In the data rows, 128 means zero.
Some points:
tensor([113,  78, 153, 135,  58,  92,  97,  73,  66, 123,  97, 145,  98, 153,
        110, 125, 104,  98, 143, 149,  75, 100, 116, 168])
tensor([160,  96,  82,  58, 131, 106, 136, 134, 181, 116, 133, 156, 126, 147,
        135, 130, 142, 129, 192, 177, 146, 142, 138,  89])
tensor([176, 160, 110, 160, 127, 186, 101, 143, 169,  86, 132, 145, 118, 100,
         93, 115, 133, 121, 114, 113, 122,  92, 157, 111])
tensor([ 70, 122, 110,  78, 165, 104,  92, 157, 120, 170, 149, 116,  84, 119,
        100, 187, 152,  13,  52, 117,  51, 194, 117, 128])
tensor([132,  64, 112,  70, 151, 129, 173, 124, 156,  96, 107, 158, 162, 114,
        131, 123, 154, 111, 109, 148, 165, 131, 134, 102])
tensor([132,  95, 121,  61, 126, 133, 114, 144,  62, 135, 120,  88, 124, 152,
        132, 130,  95, 104, 164,  90, 169, 112, 130, 125])
tensor([167, 110, 197, 165, 101, 159, 137, 215,  91, 145,  97,  60, 112, 107,
         91, 154, 137, 119, 132, 100, 157, 151, 125, 135])
tensor([183, 138, 135, 100, 116,  89, 193, 103,  83, 124, 135, 103,  86,  91,
        118, 125, 118, 117, 108, 174, 144, 144, 193,  96])
tensor([144, 105, 124, 152, 163, 161, 162, 114, 123, 155, 145,  93, 130, 115,
        103,  55, 144, 138,  71, 141, 121, 152,  85, 126])
tensor([ 72, 115, 130, 152, 146, 134,  77, 112, 112, 130,  90, 123, 150, 123,
        109,  80,  98, 101, 101, 125, 119, 115, 125, 137])
tensor([138, 106, 155, 145, 180, 135, 114, 168, 125,  82, 145, 160, 144, 135,
        179, 130, 163,  95, 104, 128, 179, 157, 126, 128])
tensor([169, 114, 144, 109, 126, 147,  98, 212, 119, 178, 166, 103, 160,  64,
        132,  97, 126, 104, 213, 110, 120, 111, 154,  68])
tensor([128, 136, 176, 139, 135, 125, 104, 135,  96, 185,  60,  99, 128, 107,
        110, 197, 200, 168, 143, 135, 194,  90, 137, 124])
tensor([145, 135,  83, 138, 104, 158, 113, 125, 133, 142, 115, 200, 106, 150,
        130, 141, 119, 123, 101, 156, 164,  82, 146, 149])
tensor([120, 103, 121, 133,  93, 155, 136, 115, 159, 125, 104, 130, 116, 182,
        122, 129, 130, 168,  89, 131, 102, 166,  69,  67])
tensor([145, 169, 129, 114, 186,  71, 149,  65, 154, 126, 146, 162,  85, 123,
        115,  98, 117, 136, 150,  92, 165,  75,  47, 184])
tensor([127, 124, 135, 120, 139,  91,  86, 108, 142, 143, 140,  94, 109,  94,
        103, 128, 157, 163,  98, 129, 149, 116, 108, 155])
tensor([162, 153, 101,  87, 109, 169, 114, 148, 138, 126, 146, 140,  87, 100,
        114,  93, 126, 112,  77, 140, 147, 113, 103, 118])
tensor([ 90, 107, 146, 150, 125, 166, 184, 108,  51, 145, 170, 159,  79, 141,
        127,  65, 117,  86, 169, 132, 134,  27, 124,  87])
tensor([183,  75, 116, 186,  94, 118, 124,  97, 132, 127, 142, 107, 145, 136,
         75, 103, 149, 141,  91, 151,  93, 138, 126, 150])
tensor([158,  86,  41, 128,  93, 136, 100, 124, 120,  89,  99, 120, 109,  69,
        109, 165, 116, 172, 149,  68, 103, 100, 118, 123])
tensor([130, 221,  90,  74, 127, 128, 105, 197, 124, 131, 142,  49, 172, 170,
        113, 104,  86, 158, 137, 200,  92, 112, 130, 156])
tensor([ 56, 155, 166, 130, 197, 136, 110,  99, 165, 135,  66, 183, 121, 176,
         71, 108, 110, 128, 120,  78, 115, 134, 193, 119])
tensor([152, 153, 104, 157, 150, 154, 141, 144, 123, 158, 142, 244, 142, 100,
        147, 143, 168, 167,  80,  56,  85, 137, 207, 180])
tensor([139, 172, 112, 122,  66, 132, 117, 111,  99, 119, 173, 180, 136, 137,
        138,  88, 144, 171, 112, 121, 135, 151,  93, 138])
tensor([122, 137, 141, 160, 163,  98, 179, 116, 107,  77, 186, 145, 152, 110,
        120, 150, 109, 153, 173, 119, 124, 128, 162, 160])
tensor([115, 158, 101, 189, 127, 101, 113, 144, 159, 112, 123,  92, 128, 134,
        143, 144, 150, 140,  87, 140, 135,  81, 130, 160])
tensor([ 69, 146,  93, 162, 135, 131, 121, 137, 130, 166, 148,  94, 104, 175,
        131, 119, 146, 159, 152, 123, 102, 128, 128, 105])
tensor([131, 104, 209, 160, 141,  84, 164, 117, 151, 120, 154, 109, 112, 152,
        130, 173,  89, 165, 128, 131,  98, 145,  54,  54])
tensor([113, 138,  90,  94, 138,  85, 192, 152, 129, 121, 128, 155, 193, 116,
        148, 136, 112, 129, 128, 134, 148, 133, 121, 117])
tensor([ 81, 162, 116, 133, 137, 172, 130, 124, 132, 124, 192, 107, 141, 166,
        122, 147, 180, 137, 134,  94,  78, 102,  58,  94])
tensor([ 92, 140,  87, 149, 124,  74,  38, 119,  98,  97, 152, 131, 106,  83,
        101, 120, 132, 163, 105, 151, 132, 149, 107, 128])
tensor([157, 118, 102, 209, 130, 113,  96, 128, 161, 171, 151, 117, 101, 156,
        158,  44, 131, 123, 123, 121, 128, 198, 153, 149])
tensor([138,  71, 146, 131,  99, 132, 119, 162, 161, 146,  85, 111, 124, 196,
        149, 118,  96, 122, 102, 149, 137,  62, 111, 135])
tensor([ 94, 166, 155, 131,  74, 101,  97, 113, 131, 122, 126, 110, 128,  91,
        151, 118,  86, 162,  82, 115, 164, 156,  88, 150])
tensor([118, 137, 140,  85, 149, 108, 129, 130, 153,  88, 168, 122, 141, 123,
        150, 135, 133, 113, 133, 148, 172, 132, 152, 120])
tensor([113, 153, 147, 121, 109, 127, 152, 103, 175,  52, 154,  94, 150, 110,
        102, 143, 117,  97, 140, 130, 181, 159, 191,  94])
tensor([137, 139,  60, 133, 113, 170, 154, 109, 160, 105,  49, 117, 158, 109,
         70, 155, 106, 111, 145, 129, 143, 141,  64, 124])
tensor([199, 162, 129, 106, 149,  98,  84,  85, 129, 141,  49, 138, 106, 157,
        155,  96, 148, 162, 112, 137, 127, 112, 119, 106])
tensor([130, 155, 166, 132, 164, 136, 186, 136, 150,  91, 123, 136, 122, 134,
        150, 166, 134,  81, 117, 120, 160, 168, 100, 113])
tensor([163, 120, 122, 129, 117,  79,  86, 190, 104, 111, 143, 106,  50, 180,
        176, 150, 133, 142, 163, 130, 125,  91, 160, 138])
tensor([131, 149, 140,  76, 158,  94, 152, 130, 106, 149, 130, 129, 153, 154,
        175, 168, 154, 145, 138,  82, 121, 150, 128,  81])
tensor([111, 107, 137, 100, 104, 159,  50,  71, 135, 132, 137, 108, 197, 138,
        147,  74, 148, 144, 156,  56, 119, 117, 110, 108])
tensor([105,  71, 142, 110, 131, 130, 131, 102, 132, 111, 204, 147,  99,  99,
        121, 164, 102, 111, 181, 149, 113, 142, 136, 124])
tensor([150, 139, 166, 138,  91, 129, 134,  78, 176, 178,  99, 113,  99, 113,
        126, 149, 163, 115, 211,  85, 151, 116, 109, 179])
tensor([115, 103,  91, 160, 115, 135, 109, 123, 159, 139, 141, 127, 172, 128,
         41, 119, 126, 141,  69, 122, 151, 132, 151, 115])
tensor([ 77,  89, 154,  68, 153, 170, 175, 148, 177, 131, 136, 118,  87,  58,
        137,  95, 207, 130, 118, 132,  72, 105, 116, 210])
tensor([126, 131, 111, 164, 117, 166, 146,  23, 101, 132, 103, 121, 193, 126,
        181, 177, 187,  54, 154, 155, 138, 107, 171, 128])
tensor([105, 106, 104, 153, 161,  99, 154, 160, 137,  90, 158, 100, 140, 157,
         98, 149, 138,  85, 168, 106, 172, 183, 142, 148])
tensor([108, 116, 154,  79, 136, 118, 154, 152, 165, 187, 170, 168, 167, 109,
        159, 162,  77, 210, 136, 182, 111, 159, 152, 118])
tensor([124, 157, 110, 134, 140, 174, 127, 155,  25, 118,  91, 167, 126, 151,
        101, 121,  94, 126, 186, 164, 184, 190, 139, 159])
tensor([ 94, 151, 166, 142,  61,  91, 125, 170, 169, 137, 109, 177, 169, 121,
        115, 102, 127,  69, 142, 102,  42, 150, 117, 174])
tensor([126, 145, 175, 119, 107, 224, 140, 116, 155,  90, 116, 114, 100, 189,
        166, 149,  93, 178, 126, 108,  75,  99, 139, 150])
tensor([142, 134, 128, 139, 168, 104, 112, 140, 155, 125, 109, 100, 180, 154,
        144, 158, 145, 113, 163, 180,  55, 137, 181, 146])
tensor([ 71, 140, 112, 115, 101, 130, 140, 131, 157, 181,  80, 107, 103, 119,
        154, 103, 122, 136, 115, 132, 163, 127, 113, 115])
tensor([215, 119, 113, 110, 156, 122, 117, 128, 117,  63, 114, 144, 153, 119,
        167, 136, 175, 106, 150, 117,  84, 154, 120, 107])
tensor([191, 120, 110, 143, 166, 132, 141, 111,  31, 147, 129,  82, 213, 128,
        152, 150,  85, 138, 125, 104, 164, 144,  95, 183])
tensor([135, 129, 146, 137, 142, 158, 103, 122, 103, 167, 117, 137, 122, 115,
        114,  99, 139, 163, 106, 106, 136, 137, 134, 116])
tensor([110, 125, 140,  59,  58,  68, 204, 137,  93,  98, 107, 115, 136, 172,
        156,  94, 142, 105, 112,  90, 110, 150, 152, 123])
tensor([133, 106, 154, 121, 126, 137, 108,  99, 141,  83, 143, 122, 127, 123,
        174, 155, 143, 103, 127, 161, 145, 193, 170, 134])
tensor([124, 133, 139, 176, 185, 124, 174, 189,  76, 113,  82, 132, 155,  93,
        115, 133, 121, 129, 119, 197,  96,  65, 113, 150])
tensor([160, 168, 111, 118, 146, 127, 130, 109, 151, 156, 103, 125,  80, 158,
         66, 116,  85, 134, 132,  70, 121, 117, 168, 100])
tensor([151, 176, 212,  94,  50, 131, 106, 178,  84,  82, 147, 142, 159, 163,
         50, 161, 185, 122,  98, 154, 152,  87, 149, 140])
tensor([136, 113, 142, 144,  98, 133, 100, 158, 170, 157, 154, 141, 131, 127,
        204, 196,   0,  67, 106,  96, 155, 100, 112, 152])
tensor([152,  51, 184, 112, 188,  94, 113, 124, 154, 124, 150, 161, 162, 148,
        118, 125, 108, 106, 111, 119, 164,  93, 124, 117])
tensor([146, 157,  98, 118, 121, 149, 107, 147, 144, 179, 169, 128, 113, 176,
        127,  92, 161,  69, 133, 138, 161,  99,  72, 139])
tensor([153,  94, 131, 140, 126,  83, 159, 169, 131,  84,  91,  78,  82, 110,
        174,  90,  71, 122, 141, 130, 113, 136, 176, 109])
tensor([110,  53, 155,  76, 157, 147, 133, 130, 103, 107, 172, 121, 114, 197,
        112, 154, 104, 168, 138, 112, 110, 158, 148, 170])
tensor([ 52,  78, 139, 141, 108, 114,  96, 183, 133, 101, 106, 188, 144, 131,
        143, 110, 165, 169, 131,  97,  99, 149,  74, 108])
These points spread out most along one direction. Take the direction at right angles to it along which they spread out most. Go by this last direction. How many in every 100 of the points above lie lower along it than each point below? Round to a whole number. More than half of the points above lie lower than the first one.
tensor([144, 101, 158, 122, 136,  78, 144,  94,  97, 194, 168, 162, 140, 128,
        140, 167, 117, 104, 110, 151,  99, 127, 137,  44]) 20
tensor([158, 191, 101, 105, 154, 199, 131, 102, 108, 102,  95, 113, 137,  61,
        148, 160,  91,  97, 103, 157,  96, 146, 115, 162]) 84
tensor([119, 116,  85, 149, 119,  97, 169, 154, 152, 136, 125, 152, 183,  95,
        146, 153, 127, 109, 190, 160, 151, 127, 127, 123]) 59
tensor([126, 144, 114, 178, 124, 181, 119, 132, 133, 129,  74, 183,  71,  97,
        148, 140, 150, 148, 171, 198, 128, 186,  86, 131]) 59
tensor([105, 176, 130, 113, 115,  95,  78,  96, 137, 141, 122, 112, 109,  92,
        125, 135, 142, 144, 132, 102, 137, 115, 111, 129]) 58
tensor([ 89, 119,  78, 165,  69, 160, 167, 134, 100, 128, 144, 100, 101, 104,
        183, 130, 157, 162, 103,  91, 175,  69, 162,  93]) 81
tensor([130, 134, 178, 144,  96, 167, 125,  94, 165, 193, 145, 109, 167, 106,
         89,  72, 108, 147, 120, 173, 126, 160, 147, 147]) 55
tensor([157, 166, 114, 177, 105, 104, 159, 116, 138, 159, 147, 138, 108, 156,
         77, 155, 136, 147, 131, 102, 106, 145, 104, 137]) 58
tensor([116, 156, 128, 150, 129,  98, 151, 107, 122, 129, 117, 112, 106,  97,
        118,  56, 111, 141, 121,  99,  97, 112, 125, 116]) 55
tensor([ 91, 166, 154, 140, 192, 136, 105, 118, 104,  70, 123, 139, 151,  98,
        172, 102, 107, 102, 140, 168, 106, 133, 147,  53]) 32
tensor([110, 122,  81, 128, 128, 156, 136,  87, 118, 167, 139, 105,  79, 148,
        134, 140, 132, 168, 104, 128, 146, 153, 149, 162]) 59
tensor([111, 120,  89, 126, 152, 129, 125, 113, 142, 122, 105, 132,  93, 109,
         88, 131, 126, 142, 109, 164, 130,  72, 142, 158]) 64
